Each path below is one point turned by a fixed rotation once a step. After each direction that follows a path, write how fast that rotation turns it, in degrees per step (0 if it stays still).
Each turn is a multiple of 5 degrees from 10 to 175, or 0.
Each row of a path follows its step; steps can be skipped.
path 1
step 0: [-0.85 -1.14  0.55  0.01 -1.88 -1.17 -1.49  0.58 -0.57  1.12  0.77 -2.05
 -0.90  3.09  4.86  1.74  1.48  1.60 -1.32  0.14  1.03 -0.26  0.52 -1.54
 -0.96  0.26 -0.52  1.12 -0.61  0.98 -1.41 -0.73 -0.93 -0.93 -1.77 -0.31
  0.37 -0.66  0.61 -1.04 -1.06  2.86  0.52  0.46 -0.96  2.49  0.24  0.26]
step 1: [-1.35 -0.13 -0.08 -1.59 -2.53  1.34  2.08 -0.01 -1.05 -0.55  1.26 -0.98
  1.08  1.92  1.87 -1.28 -0.75 -1.66 -0.09 -1.71 -2.53 -1.39  1.41  0.03
 -1.02  0.22 -1.42 -1.33 -1.46  1.64 -2.50  2.49 -0.49 -1.39 -0.44  0.47
  0.97 -1.64 -0.21 -1.09 -0.15 -2.61 -2.56 -0.36 -0.79 -1.47  0.99 -0.22]
step 2: [-0.49  1.15 -0.55 -1.87 -1.25  2.16  1.99  0.31 -1.17 -0.74 -0.75  0.37
  1.15  0.77  0.21 -0.27  0.62 -0.39 -0.01  0.50  0.03 -0.36 -0.85 -0.55
 -3.08 -1.24 -0.71 -1.79 -0.23 -2.19  3.05  0.23 -1.67 -0.21  0.40  0.54
  1.94 -0.15  3.12 -1.63  0.61  1.09  0.08 -2.06  0.83  0.24 -3.98  0.95]
step 3: [-1.69 -1.72  1.38  1.41  1.20 -1.09 -2.26 -1.28 -1.43 -0.39 -0.08  0.57
  2.05  0.21 -1.28 -0.40  0.05 -0.96 -3.25 -1.04  0.16  1.39  2.31 -0.13
 -2.06 -0.43  0.83  2.60  0.28 -1.89 -0.09 -0.87  0.08 -1.88 -0.31 -1.01
  2.59  0.25  0.92  0.55 -1.49 -0.01 -2.65 -1.36  1.86 -0.54 -0.93  1.03]
step 4: [-1.25  0.38 -0.57 -0.24  0.72  0.38  0.74  1.78 -4.12 -1.65  0.50 -1.52
 -1.63 -0.21 -0.32 -1.71  0.23  0.52 -0.49  0.03 -0.60 -0.78 -1.11 -0.29
  2.34  2.98  0.72  1.33  1.70 -1.11  0.38  1.79  2.36 -0.34  1.27 -0.28
  1.97 -0.54  2.37  1.25 -0.03  0.61 -1.12 -0.82  1.34  1.74  2.60  0.15]
step 5: [ 0.61  2.02  0.46 -0.62  2.63  1.46  1.12  0.43 -0.94  0.30  1.61 -1.91
  1.01 -0.72  0.45  1.13  0.31  1.41  0.43  0.59 -0.87  3.04  1.07 -2.51
 -1.00 -2.50 -0.88 -0.80  0.97  1.11  2.19  1.20  2.59  0.68  1.00 -2.80
  0.19 -1.27 -0.95  2.45  1.20 -1.14  0.27 -0.75  0.08 -0.72  0.82  1.45]
step 6: [-0.01  2.57  1.88  0.14 -1.03  1.04 -1.77 -1.63  0.19  0.86 -0.71 -2.61
  0.77  0.58 -1.74  2.50  1.40 -1.99 -2.07  1.05 -0.84 -0.39 -0.08 -1.94
  0.34 -1.27  0.10  1.37  2.47  1.33  0.96 -1.50 -0.77  0.87  0.13  0.17
  0.03 -2.32 -0.14 -1.98  0.45  2.35  0.17  1.68  0.44  1.82  1.87 -0.51]
step 7: [ 0.86 -1.55 -0.22 -0.26 -0.64  1.04 -1.51 -0.77  1.84  2.16  2.19 -3.91
 -0.46  0.33 -1.14 -0.92  0.37 -3.19  1.79 -0.66  0.52 -1.01 -0.16 -1.72
  1.61  1.41  0.41 -0.92 -0.30  1.72 -0.76 -1.35 -0.88 -0.98  0.92 -0.41
  0.54 -1.20  2.54  1.22 -1.47 -1.93 -0.64 -1.49 -0.24 -2.06  1.14 -0.33]
step 8: [ 0.03  2.01 -2.23 -1.17  0.04  0.88 -1.00  1.02  0.31 -0.83  1.78  1.18
  1.17 -1.99 -0.23  0.72  3.05 -0.37  1.99 -0.13 -2.97  0.04 -2.94  0.26
  0.47 -1.88 -0.57  0.11 -2.43  0.41 -1.11 -1.22  0.53 -2.32 -0.02 -1.00
  1.16  0.00  2.84 -0.79 -0.03  0.32  2.76 -0.01  0.76 -0.23 -0.99 -0.72]
step 9: [-1.67 -0.94 -0.77 -0.81 -1.63 -1.12 -0.66 -0.71  0.74  1.46 -1.13  0.54
  0.43  0.42 -0.46  1.54  3.20 -1.69 -0.33 -0.58 -1.46  1.10  2.25  1.26
  0.27 -1.97 -0.78  0.96  0.64 -0.52 -1.16 -1.17  2.04  0.94 -2.79 -0.21
 -1.02  2.10  2.09  3.00 -0.08  1.33 -1.02 -0.50 -1.85  0.63 -1.04  2.22]
step 10: [-0.96  1.53  1.40  2.31 -0.81  1.26 -0.04  1.80 -3.29  0.41 -2.51 -0.05
  1.35 -0.76 -1.25 -0.75 -0.07 -0.26  0.10 -0.26 -0.11 -0.59  0.51  0.26
  2.66 -0.44  0.06  0.00 -0.59  0.12 -2.92  1.57 -0.21 -0.30  1.57  2.29
 -1.47 -0.65  2.12  2.24 -0.38 -0.22 -1.47 -0.40 -2.44  0.34 -1.17 -2.54]
Speeds:
[-0.99 -0.26 -0.06  0.35  0.05 -0.62 -0.25 -0.08 -0.07 -0.41 -0.18 -0.31
  0.00 -0.20 -0.01  0.40  0.41 -0.07  0.54  0.93 -0.51 -0.25  0.10  0.80
  0.03  0.26  1.16 -0.65 -0.34  0.24  0.38 -0.31 -0.63 -0.38  0.06  0.02
  0.02 -0.29 -0.02  0.34  0.54 -0.38 -0.13  0.04  0.83 -0.13 -0.36  0.66] : 70
[-0.32  0.21 -0.46  0.20 -0.66 -0.11  0.23 -0.37 -0.08 -0.40  0.00  0.40
  0.38 -0.23  0.44  0.90  0.08 -0.70 -0.72  0.00  0.47  0.26  0.60  0.45
  0.32  0.15  0.18  1.00 -0.03  0.06  0.04 -0.34 -0.53  0.32 -0.72  0.08
  0.14  0.08 -0.18 -0.08 -0.40  0.27 -0.04 -0.11  0.01 -0.35  1.39  0.39] : 125
[ 0.28 -0.09  0.12  0.74  0.37 -0.36 -0.22  0.73 -0.81 -0.47 -0.18 -0.26
  0.10 -0.31  0.27  0.54 -0.43  0.64 -0.33 -0.11  0.12 -0.52  0.47 -0.81
  0.74 -0.54 -0.10 -0.14  0.64 -0.18 -0.07 -0.14 -0.05  0.39  0.07  0.20
  0.08  0.41 -0.48  0.90  0.85 -0.43  0.21  0.04 -0.07  0.65  0.38  0.20] : 60
[ 0.13  0.37 -0.36 -0.10 -0.10  0.47  0.57  0.50 -0.68 -0.26  0.91 -0.01
 -0.37 -0.26  0.30 -0.36 -0.13  0.01  0.50  0.42 -0.20 -0.92  0.17  0.63
 -0.27 -0.11 -0.69  0.39 -0.06  0.32  0.18 -0.37  0.83 -0.04  0.16  0.33
  0.35  0.04 -0.24 -0.05  0.14 -0.44  0.72  0.34  0.08 -1.19  0.05  0.47] : 110
[ 0.28 -0.21  0.40 -0.48  0.19 -0.24 -0.10 -0.01 -0.15 -0.06 -0.33 -0.54
  0.16 -0.23 -0.11 -0.34  0.53 -0.08  1.13 -0.19  0.69 -0.11  1.32 -0.26
 -0.34  0.06  0.10 -0.64  0.25  0.45 -0.12  0.26  0.06  0.34 -0.70 -0.60
  0.33  1.14 -0.15 -0.13 -0.58  0.26  0.01 -0.13  0.34 -0.35  0.18  0.17] : 170
[ 0.26 -0.40 -0.84  0.09 -0.17 -0.61  0.57  0.39 -0.14  0.79 -0.10 -0.08
 -0.79  0.63  0.62  0.16  0.16 -0.58  0.49 -0.09  0.79  0.17 -0.14 -0.80
 -0.14 -0.28  0.59  0.39  0.33 -0.04  1.01 -0.03  0.19 -0.12 -0.01  0.45
 -0.56 -0.15  0.29  0.58 -0.20  0.11 -0.08 -0.34 -0.01 -0.28 -0.45  0.31] : 155
[-0.86 -0.54  0.20  0.17 -0.07  0.04  0.20 -0.41 -0.82 -0.10  0.05  0.36
  0.08 -0.08 -0.24 -0.01  0.12  0.30  0.29 -1.16 -0.02  0.38  0.10  0.57
 -0.33  0.19  0.10  0.33  0.99 -0.39  0.30  0.69 -0.43  0.79  0.72 -0.11
  0.33 -0.49 -0.18  0.45 -0.30  0.09  0.75  0.11  0.12 -0.31 -0.40 -0.32] : 45
[-0.85  0.00 -0.38 -0.91 -0.14 -0.72  0.11  0.47  0.47 -0.53  0.38  0.02
 -0.41  0.00  0.69 -0.29  0.33  0.34 -0.24 -1.08 -0.09  0.37 -0.44 -0.35
  0.72  0.18  0.11 -0.01 -0.48  0.49 -0.46  0.27  0.69 -0.33  0.14 -0.41
  0.10  0.10 -0.44 -0.01  0.00 -0.11  0.54 -0.24  0.70  0.31  0.28  0.29] : 95
